[[136 139 120 109 122 129 130 138 119 122]
 [129 112 129 128 121 136 121 124 119 123]
 [148 128 132 128 120 134 124 144 127 138]
 [125 101 132 129 108 124 126 123 143 137]
 [129 114 128 141 125 140 114 121 115 130]]
->
[[129 114 128 141 125 140 114 121 115 130]
 [125 101 132 129 108 124 126 123 143 137]
 [148 128 132 128 120 134 124 144 127 138]
 [129 112 129 128 121 136 121 124 119 123]
 [136 139 120 109 122 129 130 138 119 122]]

[[121 104 122]
 [113 143 119]]
->
[[113 143 119]
 [121 104 122]]

[[157 143]
 [130 119]
 [119 116]
 [132 148]
 [141 156]
 [141 133]
 [112 103]]
->
[[112 103]
 [141 133]
 [141 156]
 [132 148]
 [119 116]
 [130 119]
 [157 143]]

[[156 153 126 128 127]
 [157 157 155 155 127]
 [154 130 155 157 129]
 [155 154 126 155 127]
 [128 129 157 157 129]
 [157 157 155 155 127]
 [154 154 128 154 154]
 [129 156 155 156 129]
 [125 126 128 155 156]
 [157 155 154 128 127]
 [154 130 155 157 129]
 [125 126 128 155 156]]
->
[[125 126 128 155 156]
 [154 130 155 157 129]
 [157 155 154 128 127]
 [125 126 128 155 156]
 [129 156 155 156 129]
 [154 154 128 154 154]
 [157 157 155 155 127]
 [128 129 157 157 129]
 [155 154 126 155 127]
 [154 130 155 157 129]
 [157 157 155 155 127]
 [156 153 126 128 127]]

[[147 150 132 113 117]
 [148 146 125 112 119]
 [120 143 153 125 111]
 [135 148 148 114 113]
 [149 143 109 120 123]
 [105 114 140 143 115]
 [125 102 109 137 123]
 [111 129 153 136 111]
 [147 139 101 124 125]]
->
[[147 139 101 124 125]
 [111 129 153 136 111]
 [125 102 109 137 123]
 [105 114 140 143 115]
 [149 143 109 120 123]
 [135 148 148 114 113]
 [120 143 153 125 111]
 [148 146 125 112 119]
 [147 150 132 113 117]]

[[129 121 131 128 136 126 121 140 147]
 [136 112 131 129 129 143 147 127 136]
 [117 138 115 124 127 137 126 123 134]
 [138 133 130 130 143 124 138 136 127]
 [121 122 123 105 132 139 133 120 132]
 [127 122 137 127 126 130 146 120 129]]
->
[[127 122 137 127 126 130 146 120 129]
 [121 122 123 105 132 139 133 120 132]
 [138 133 130 130 143 124 138 136 127]
 [117 138 115 124 127 137 126 123 134]
 [136 112 131 129 129 143 147 127 136]
 [129 121 131 128 136 126 121 140 147]]
---
[[147 144]
 [101 109]
 [118 108]
 [139 133]]
->
[[139 133]
 [118 108]
 [101 109]
 [147 144]]

[[117 152 130 129 124 130 131 125 138]
 [133  99 124 124 136 126 126 128 118]
 [144 137 130 127 115 135 128 136 132]
 [109 121 126 126 139 124 129 120 127]
 [136 108 126 127 132 126 126 130 119]
 [151 131 131 132 118 130 125 137 125]
 [120 154 131 131 122 130 130 126 138]
 [141 135 130 130 120 131 127 134 129]]
->
[[141 135 130 130 120 131 127 134 129]
 [120 154 131 131 122 130 130 126 138]
 [151 131 131 132 118 130 125 137 125]
 [136 108 126 127 132 126 126 130 119]
 [109 121 126 126 139 124 129 120 127]
 [144 137 130 127 115 135 128 136 132]
 [133  99 124 124 136 126 126 128 118]
 [117 152 130 129 124 130 131 125 138]]

[[143 121 133 132 124 113 130 123]
 [121 115 119 106 117 110 128 114]
 [150 126 116 116 112 111 116 151]
 [121 148 104 104 143 151 124 113]]
->
[[121 148 104 104 143 151 124 113]
 [150 126 116 116 112 111 116 151]
 [121 115 119 106 117 110 128 114]
 [143 121 133 132 124 113 130 123]]

[[127 121 106 137 129 138 135]
 [135 135 122 125 115 127 126]
 [127 125 122 123 125 116 125]
 [129 121 110 128 123 132 130]
 [130 121 113 131 124 125 132]]
->
[[130 121 113 131 124 125 132]
 [129 121 110 128 123 132 130]
 [127 125 122 123 125 116 125]
 [135 135 122 125 115 127 126]
 [127 121 106 137 129 138 135]]

[[120 122 115 125]
 [125 124 135 122]
 [123 119 111 126]
 [139 121 131 140]
 [126 130 119 124]
 [142 153 128 149]
 [129 140 116 130]
 [137 106 136 136]]
->
[[137 106 136 136]
 [129 140 116 130]
 [142 153 128 149]
 [126 130 119 124]
 [139 121 131 140]
 [123 119 111 126]
 [125 124 135 122]
 [120 122 115 125]]

[[124 136 148]
 [125 132 139]
 [127 108 102]
 [126 100 106]
 [126 113 119]
 [127 114 104]
 [126 103 108]
 [126 126 117]
 [125 132 143]
 [125 125 125]
 [125 136 146]]
->
[[125 136 146]
 [125 125 125]
 [125 132 143]
 [126 126 117]
 [126 103 108]
 [127 114 104]
 [126 113 119]
 [126 100 106]
 [127 108 102]
 [125 132 139]
 [124 136 148]]
---
[[126 130 114 120 127 134 128 120 134 137 126]
 [132 123 121 115 120 127 133 125 125 122 116]
 [128 129 118 116 126 140 135 124 139 147 122]
 [121 129 119 127 132 129 128 130 134 123 129]
 [124 138 122 130 138 143 125 135 147 148 137]
 [132 131 130 124 129 136 133 135 136 139 126]
 [118 100 135 122 110 110 152 127 110 101 102]
 [130 120 119 113 116 128 120 122 116 117 119]]
->
[[137 126 126 130 114 120 127 134 128 120 134]
 [122 116 132 123 121 115 120 127 133 125 125]
 [147 122 128 129 118 116 126 140 135 124 139]
 [123 129 121 129 119 127 132 129 128 130 134]
 [148 137 124 138 122 130 138 143 125 135 147]
 [139 126 132 131 130 124 129 136 133 135 136]
 [101 102 118 100 135 122 110 110 152 127 110]
 [117 119 130 120 119 113 116 128 120 122 116]]

[[127 130 131 122 134 134 131 140 129 120 128 117 129 126 129]
 [132 134 128 133 130 128 111 134 127 127 105 122 129 126 126]
 [136 131 129 117 138 117 122 129 128 121 123 140 128 114 126]
 [128 123 139 138 125 124 126 128 128 134 142 135 128 126 128]
 [141 131 130 122 130 127 125 126 128 132 121 124 129 134 129]
 [126 122 134 122 137 138 123 124 128 132 122 130 129 123 128]]
->
[[126 129 127 130 131 122 134 134 131 140 129 120 128 117 129]
 [126 126 132 134 128 133 130 128 111 134 127 127 105 122 129]
 [114 126 136 131 129 117 138 117 122 129 128 121 123 140 128]
 [126 128 128 123 139 138 125 124 126 128 128 134 142 135 128]
 [134 129 141 131 130 122 130 127 125 126 128 132 121 124 129]
 [123 128 126 122 134 122 137 138 123 124 128 132 122 130 129]]

[[127 132 152 140 141 129 117 117 117 133 148 147 143 125 138 131]
 [127 131 153 140 141 129 117 117 117 133 148 146 143 125 138 131]]
->
[[138 131 127 132 152 140 141 129 117 117 117 133 148 147 143 125]
 [138 131 127 131 153 140 141 129 117 117 117 133 148 146 143 125]]

[[119 147 149 118]
 [135 108 106 133]
 [126 135 134 128]
 [121 125 126 122]
 [132 137 131 116]]
->
[[149 118 119 147]
 [106 133 135 108]
 [134 128 126 135]
 [126 122 121 125]
 [131 116 132 137]]

[[129 138 111 120 123 129 135 135 116 120 129 119 112 143 127]
 [125 127 128 122 120 139 150 120 127 120 128 124 137 120 128]
 [130 128 141 129 131 124 129 125 137 126 128 123 136 119 127]
 [123 136 134 132 123 131 128 130 125 124 127 120 131 132 128]
 [136 128 129 130 129 115 125 134 123 135 128 126 121 135 130]
 [118 136 136 131 122 125 137 112 134 134 127 121 152 118 128]]
->
[[143 127 129 138 111 120 123 129 135 135 116 120 129 119 112]
 [120 128 125 127 128 122 120 139 150 120 127 120 128 124 137]
 [119 127 130 128 141 129 131 124 129 125 137 126 128 123 136]
 [132 128 123 136 134 132 123 131 128 130 125 124 127 120 131]
 [135 130 136 128 129 130 129 115 125 134 123 135 128 126 121]
 [118 128 118 136 136 131 122 125 137 112 134 134 127 121 152]]

[[120 109 139 133 113 112 110 116 137 121 107 120 113]
 [126 137 112 118 116 126 133 137 124 136 128 132 133]
 [119 134 125 129 138 116 118 116 133 130 127 127 115]
 [138 109 137 113 146 136 117 118 122 120 132 130 117]
 [128 130 127 124 136 120 132 124 122 111 114 134 141]]
->
[[120 113 120 109 139 133 113 112 110 116 137 121 107]
 [132 133 126 137 112 118 116 126 133 137 124 136 128]
 [127 115 119 134 125 129 138 116 118 116 133 130 127]
 [130 117 138 109 137 113 146 136 117 118 122 120 132]
 [134 141 128 130 127 124 136 120 132 124 122 111 114]]

[[134 134 146 129 128 131 127 130 126]
 [128 129 127 106 121 147 126 110 129]
 [124 117 115 127 128 124 134 125 120]
 [126 127 129 125 109 125 111 125 115]]
->
[[130 126 134 134 146 129 128 131 127]
 [110 129 128 129 127 106 121 147 126]
 [125 120 124 117 115 127 128 124 134]
 [125 115 126 127 129 125 109 125 111]]

[[130 130 116 131 127 126]
 [137 128 111 136 122 126]
 [143 142 104 148 129 126]
 [118 143 131 108 125 140]]
->
[[127 126 130 130 116 131]
 [122 126 137 128 111 136]
 [129 126 143 142 104 148]
 [125 140 118 143 131 108]]

[[123 133 133 129 121 139 111]
 [133 119 122 124 137 132 142]
 [119 130 116 104 137 119 119]
 [117 127 135 143 134 134 126]
 [127 146 127 133 138 127 116]
 [119 128 115 134 125 118 136]
 [128 127 130 131 134 127 119]
 [108 129 129 127 118 130 129]]
->
[[139 111 123 133 133 129 121]
 [132 142 133 119 122 124 137]
 [119 119 119 130 116 104 137]
 [134 126 117 127 135 143 134]
 [127 116 127 146 127 133 138]
 [118 136 119 128 115 134 125]
 [127 119 128 127 130 131 134]
 [130 129 108 129 129 127 118]]
